rotation steps, each row followed by its count of steps:
The counts run from 0 to 883.
0 -8 -9 -8 -23 6 30 29 10 -3 -34 21 -11 -11 -4 -5 -9 10 -9 -1 11 -16 -16 -4 -12 -13 -29 -16 0 -26 33 -13 -5 -7 -14 33 20 21 7 4 48 -1 21 -24 27 -2 9 15 2 1 -2 61 -24 35 24 1 10 6 1 -12 10 -38 -11 9 8 -16 -20
793
-8 -11 -8 1 -6 6 38 -7 -1 10 -25 -1 0 -10 -9 -21 -5 12 -17 -11 16 -3 0 2 -11 -10 -17 3 -6 -26 40 7 -6 2 -3 29 15 13 9 -8 37 -17 15 -49 16 8 -1 10 -1 11 5 36 -24 22 10 -1 5 16 -8 -31 15 -50 8 -13 4 -17 -12
524
6 20 9 -9 -13 -1 39 -5 22 20 -47 3 14 -3 11 6 -3 7 -7 -3 24 2 3 -14 7 -13 -32 -12 1 -13 12 13 15 13 12 21 8 20 26 26 40 7 2 2 22 -2 6 16 7 -1 6 33 -30 11 42 -6 34 3 19 -42 8 -17 -11 10 3 -6 -22
828
-9 11 -9 -5 -7 -6 45 6 -2 5 -28 -5 -6 6 1 -17 7 8 -7 -11 24 -2 3 -10 -3 -26 -23 -12 -14 -21 -12 28 21 27 10 19 28 14 1 23 27 16 14 -37 28 9 18 -12 2 25 -19 31 -6 18 31 -9 25 0 -13 -1 -5 -34 11 -4 -3 6 -25
467
14 4 4 -19 -9 -11 44 5 35 -13 -23 13 -5 11 -5 -22 17 7 -27 -17 10 -12 -13 -13 -8 -29 -2 -5 -6 -16 21 24 37 12 2 9 22 2 0 27 36 -9 5 -28 32 8 6 4 14 8 -3 34 -23 -9 18 -5 21 7 -5 -31 -2 -30 -7 2 2 6 -27
120
4 9 -4 -5 -20 -34 36 15 13 4 -41 10 -12 -9 9 9 -4 -7 -21 12 11 39 -10 10 -3 -7 -18 -10 0 -22 16 19 20 23 -30 16 23 -8 -3 -14 25 -20 2 -25 30 -9 20 -2 2 26 -19 47 3 20 21 3 31 11 8 -7 -19 -15 -5 -3 -16 4 -19
206
-3 18 -9 1 8 1 36 15 35 1 -22 16 5 10 0 -1 -5 26 -8 -3 7 1 -2 -2 -22 -12 -27 -13 0 -1 28 16 17 6 14 30 27 -5 -6 -7 42 16 -9 -16 30 -9 24 8 17 9 -1 45 -29 -3 32 21 19 21 -17 -13 6 -24 10 -6 10 3 -33
690
-1 2 -4 -8 -24 -17 26 21 3 0 -42 26 3 6 5 -12 -2 22 -13 -8 3 -9 -11 8 2 1 -16 -1 1 -23 34 10 -16 -11 -11 39 42 24 8 -19 26 -10 12 -13 11 -14 15 7 16 23 14 57 -2 22 23 4 30 7 -7 -22 10 -35 -12 2 -12 -20 -16
778
20 7 13 -23 -16 -15 34 14 39 -4 -39 30 -7 -2 -2 -4 2 -3 -17 -5 17 5 -12 -10 0 -4 -16 -7 0 -11 39 12 8 19 -27 26 26 0 4 -6 36 -29 2 -14 37 -5 5 25 15 7 -8 49 -18 -1 12 0 22 16 20 -26 -1 -18 -17 9 -9 -12 -14
565
15 15 14 -1 -18 2 47 2 29 2 -22 14 -2 -16 8 -4 -6 8 -16 -2 13 22 11 -30 -4 -25 -10 5 -12 -10 21 34 10 19 -5 20 19 16 21 16 41 3 2 -16 30 -9 19 10 11 -6 24 34 -14 -10 33 5 25 10 9 -35 8 -29 14 -10 8 3 -5
485
-6 -4 -6 1 -6 -24 28 15 4 -2 -36 12 -1 -1 21 -21 -4 -1 -3 -12 28 -5 -24 8 3 -14 -38 -29 -3 -11 -4 -14 16 7 -4 40 24 15 4 10 29 10 16 -35 9 0 19 16 2 17 -16 41 -17 35 43 -8 27 7 -2 -12 -15 -28 -3 15 -3 -11 -35
801
-4 -6 1 0 -21 -26 38 -4 -3 8 -40 4 -8 -15 -1 -26 0 -10 -9 -8 22 11 -1 5 1 -4 -16 -4 7 -26 4 8 4 8 -21 31 18 25 7 -12 22 -15 27 -42 6 2 11 4 -5 28 12 31 -7 29 5 -13 21 7 7 -26 -3 -46 1 -10 -24 -20 -10
175
-5 11 9 -5 -16 -3 52 6 17 1 -41 23 4 2 13 1 10 7 -17 -3 10 -1 -6 -9 -9 -14 -13 -17 -7 -22 5 25 22 0 11 23 -3 26 -1 32 34 7 8 -13 9 -15 18 2 -16 13 21 46 -20 15 43 -4 19 -5 -2 -42 -4 -17 -16 5 6 -12 -18
252
11 2 2 7 -1 -27 33 9 37 10 -41 19 12 -14 28 -14 9 9 -11 4 24 8 -9 10 1 -5 -19 -23 10 -5 19 10 24 6 -7 37 11 7 8 14 14 11 2 -30 11 -1 6 21 17 9 23 31 -24 21 21 -10 37 10 15 -25 3 -24 -11 9 -12 0 -37
384
17 13 -5 -5 -6 -12 28 4 36 5 -27 8 1 -25 8 -4 -2 -1 -25 -2 18 33 -6 -4 0 -14 -9 13 -4 -6 44 25 17 9 -29 24 22 7 22 -12 32 -22 3 -15 26 1 11 16 18 -1 14 33 -5 5 12 -15 30 27 28 -25 2 -31 3 1 -11 4 -13
754
-7 10 -3 -5 -14 -5 36 10 2 7 -32 1 -19 -22 12 -3 -9 -8 -29 1 -3 20 -25 12 -10 -29 -15 -2 -13 -29 46 5 36 11 -16 7 11 9 20 -2 35 -26 2 -3 35 -10 20 14 1 2 -11 47 -12 10 12 -24 23 10 7 -18 2 -29 -15 8 -4 -1 -11
418
3 -4 -4 2 -6 -7 41 10 9 6 -18 10 -10 -6 -16 -18 -5 10 -12 -8 22 7 3 -4 -18 -30 -15 -1 -5 -3 9 23 4 22 -2 28 31 -5 -3 -4 34 1 3 -48 37 7 6 2 10 19 -19 36 -17 10 12 12 20 14 -16 4 7 -33 14 -13 0 8 -29
124
6 30 -5 2 -9 -19 39 14 31 5 -29 19 -5 -2 16 6 -6 -9 -18 8 9 13 -16 -7 -8 -11 -16 -8 3 -36 30 5 16 13 -15 7 18 1 8 15 29 -11 -3 0 25 -13 24 23 2 1 6 43 -7 13 30 0 37 13 9 -24 -4 -1 -23 17 6 -3 -20
222
-3 1 -10 -17 -18 0 39 18 15 12 -51 9 -2 10 8 5 3 24 -21 4 -6 21 -9 -17 -10 -21 -2 -2 -12 -14 34 43 11 -2 -4 28 32 -2 -10 -2 45 -5 -2 -11 21 -12 10 -18 20 7 -4 41 -1 10 20 5 28 1 -3 -25 6 -21 -2 -12 10 -3 -23
660
6 17 -10 8 -11 -23 46 10 49 -3 -19 19 -2 -2 2 1 13 -2 -17 -4 20 23 -8 -13 -19 -25 0 -7 -3 -2 13 33 33 13 3 18 22 -2 -13 11 26 11 -1 -22 30 1 24 -4 13 13 14 33 -12 -2 21 17 32 18 2 -16 -7 -29 8 -6 -7 23 -31
127
3 18 -9 0 13 9 48 4 44 -7 -15 15 16 -8 7 -13 26 1 -18 -5 14 6 -1 0 -15 -6 -13 -4 1 -9 40 25 24 21 2 26 12 7 -2 14 37 -1 2 -32 18 -3 10 25 -3 9 24 25 -22 6 21 3 15 17 14 -32 7 -17 -5 8 -4 3 -28
718
1 -8 4 0 -17 -25 39 -11 5 17 -45 4 1 -10 -5 -21 4 0 -4 -5 22 0 2 6 -2 0 -21 -15 7 -24 5 8 -2 -9 -9 31 16 26 11 -12 24 -9 36 -30 12 4 14 1 1 21 19 37 -20 33 6 -2 19 7 3 -33 0 -53 -3 -12 -23 -24 -15
174
12 14 -4 -16 -8 -16 21 7 28 6 -37 9 12 1 4 -9 8 11 -31 -8 7 -3 -19 18 8 -9 -13 -7 -1 -17 45 12 24 2 -1 21 28 9 17 -1 22 -20 -1 -1 29 1 10 17 28 13 2 38 -23 10 8 -18 33 19 5 -31 7 -27 -21 13 -9 -1 -28
762
9 10 -5 0 -13 -33 32 11 36 17 -38 16 -7 -9 4 5 -1 -3 -21 6 10 19 -18 7 -19 -14 -14 -10 9 -11 35 12 20 -10 -19 20 31 -5 -1 -18 33 -9 6 8 29 -11 25 0 25 6 13 41 -16 9 3 4 32 22 12 -23 3 -26 -7 7 -24 8 -29
769
5 -9 24 -1 -25 -12 39 -6 -17 32 -39 2 -2 -5 9 -31 -6 18 -8 -1 16 13 -1 -7 -13 -19 -26 -14 -2 -10 -5 14 20 13 10 32 21 5 10 0 27 10 3 -30 23 -6 7 -12 10 16 -9 39 -22 16 17 -8 32 -6 -11 -24 18 -32 1 -16 -7 -7 -28
845
16 -13 -1 -6 -22 -3 34 25 17 10 -47 19 5 -10 16 -9 8 24 -19 11 3 14 -5 13 -8 -11 -8 -15 -9 1 38 30 12 7 -6 31 17 19 13 -8 26 11 7 -23 20 -2 -1 -2 30 14 16 53 -15 20 7 -9 30 -2 9 -14 12 -37 -3 1 -8 8 -28
391
-7 23 -19 4 -14 -16 38 17 24 2 -30 18 -9 -11 10 13 2 -15 -18 2 20 25 -12 -8 -15 -13 -16 1 1 -17 37 15 8 -7 -23 21 23 14 -2 -8 39 -10 4 -1 14 -18 28 8 -6 11 21 49 8 21 23 2 33 13 19 -21 -7 -15 -10 13 -15 -3 -14
783
3 21 0 12 -19 -27 39 0 1 10 -28 8 -18 -12 -1 6 -21 -25 -17 -1 31 24 -11 -9 -6 -20 -27 -5 3 -33 20 1 6 24 -20 15 17 -1 4 -2 34 -25 -9 -14 30 -3 20 13 -8 8 -30 51 -6 22 34 6 39 14 0 -8 -7 -8 -11 7 -5 -2 -14
220
-7 20 -12 6 -19 -21 41 13 11 7 -24 11 -17 -15 -6 6 -9 -20 -21 0 28 21 -7 -5 -21 -16 -9 9 4 -29 36 15 9 -3 -27 15 32 17 -7 -5 43 -12 14 -8 22 -14 31 -1 -2 12 4 48 8 24 14 9 36 11 12 -12 -2 -19 -8 7 -23 -1 -13
782
-11 -8 -7 -10 1 12 26 15 9 28 -43 0 0 -8 24 -21 -9 21 -5 6 8 21 -2 -15 -9 -15 -32 -6 -7 -15 29 15 9 0 -11 42 36 2 6 -1 47 9 8 -23 19 -14 8 1 24 1 -3 30 -12 27 14 -10 26 6 14 -22 20 -31 2 -8 6 -12 -20
647
9 -6 2 0 -6 -1 36 22 15 19 -29 16 -2 -25 3 -25 4 5 -1 10 24 6 8 -2 -4 -13 -28 -8 3 -8 22 9 -7 19 -19 40 16 25 23 1 28 9 21 -43 28 7 0 22 16 6 16 42 -15 32 8 -4 24 6 12 -9 15 -39 4 5 -19 -4 -24
378
-5 12 0 19 9 -23 46 -20 -2 11 -12 -2 -4 -7 11 -25 5 -2 -15 -13 29 21 -10 16 -24 -18 -12 -3 9 -21 17 21 31 29 8 16 19 -10 -6 -1 22 -5 -12 -41 8 -21 16 6 -4 28 -5 22 -14 5 23 0 35 18 -18 -21 0 -27 4 -10 -17 4 -33
504
0 25 -2 -3 -5 -9 51 12 32 1 -34 13 12 11 14 3 12 18 -16 8 -2 0 16 -11 -7 -11 -9 -10 -8 -32 8 34 11 18 14 8 13 12 2 33 27 10 -2 -19 24 -2 17 10 5 10 17 34 -32 1 44 14 25 12 -3 -37 -4 -14 -6 -5 14 -4 -20
478
-1 14 3 -7 -5 -16 46 -29 0 21 -42 -17 3 0 6 -8 10 1 -27 -10 20 34 -2 2 -5 -19 -15 -8 -7 -11 5 35 41 23 10 12 15 4 6 11 33 -8 -2 -16 13 -3 13 -15 5 27 -15 20 -17 4 32 -13 32 -2 -3 -30 -9 -29 2 -10 -11 1 -32
279
14 -7 7 -9 -10 4 37 19 25 10 -32 24 0 -17 0 -23 13 9 -10 6 18 -4 6 -1 -6 -8 -19 -15 -1 -12 30 7 -1 7 -15 32 18 24 23 4 29 2 26 -31 26 3 -8 21 22 4 23 43 -16 26 7 -8 23 7 16 -14 20 -43 -7 7 -9 0 -15
377
0 2 -7 -2 -14 -9 44 11 33 14 -47 20 2 -9 3 5 12 -3 -23 16 4 16 0 6 -14 2 -4 -6 3 -24 52 15 8 -5 -21 22 5 14 -8 -12 30 -23 9 -23 13 -1 1 9 2 7 14 39 -19 20 7 5 11 11 20 -43 4 -26 -16 -1 -5 -9 -14
179
-8 1 -5 6 -13 -25 38 -12 -3 6 -28 -1 -9 9 -17 -20 -6 3 -14 -23 31 -5 -16 -6 -1 -21 -18 5 10 -16 9 15 5 -3 6 22 38 3 -5 -10 33 -11 6 -44 19 7 11 -9 5 30 -9 39 -8 9 19 14 30 19 -23 -16 -1 -51 8 -17 -9 -8 -29
321
12 -3 4 -6 -20 -28 45 -1 1 7 -35 4 -7 -9 1 -22 23 -12 -28 -6 20 3 -16 19 -5 -28 -2 -12 1 -17 20 17 38 20 -1 10 9 16 17 12 21 -20 12 -30 25 13 3 -1 6 22 -12 37 -9 23 -4 -24 29 -4 2 -15 1 -33 -11 11 -23 6 -33
388
-15 -6 -12 1 2 0 27 5 -1 32 -45 -8 -3 -12 15 -20 -14 16 -3 7 19 19 -3 -10 -13 -22 -36 -7 -2 -11 22 9 6 12 -11 37 29 -5 2 0 43 12 5 -35 17 -12 9 0 13 3 -21 30 -14 31 18 -12 34 7 6 -14 17 -28 0 -8 0 -3 -25
648
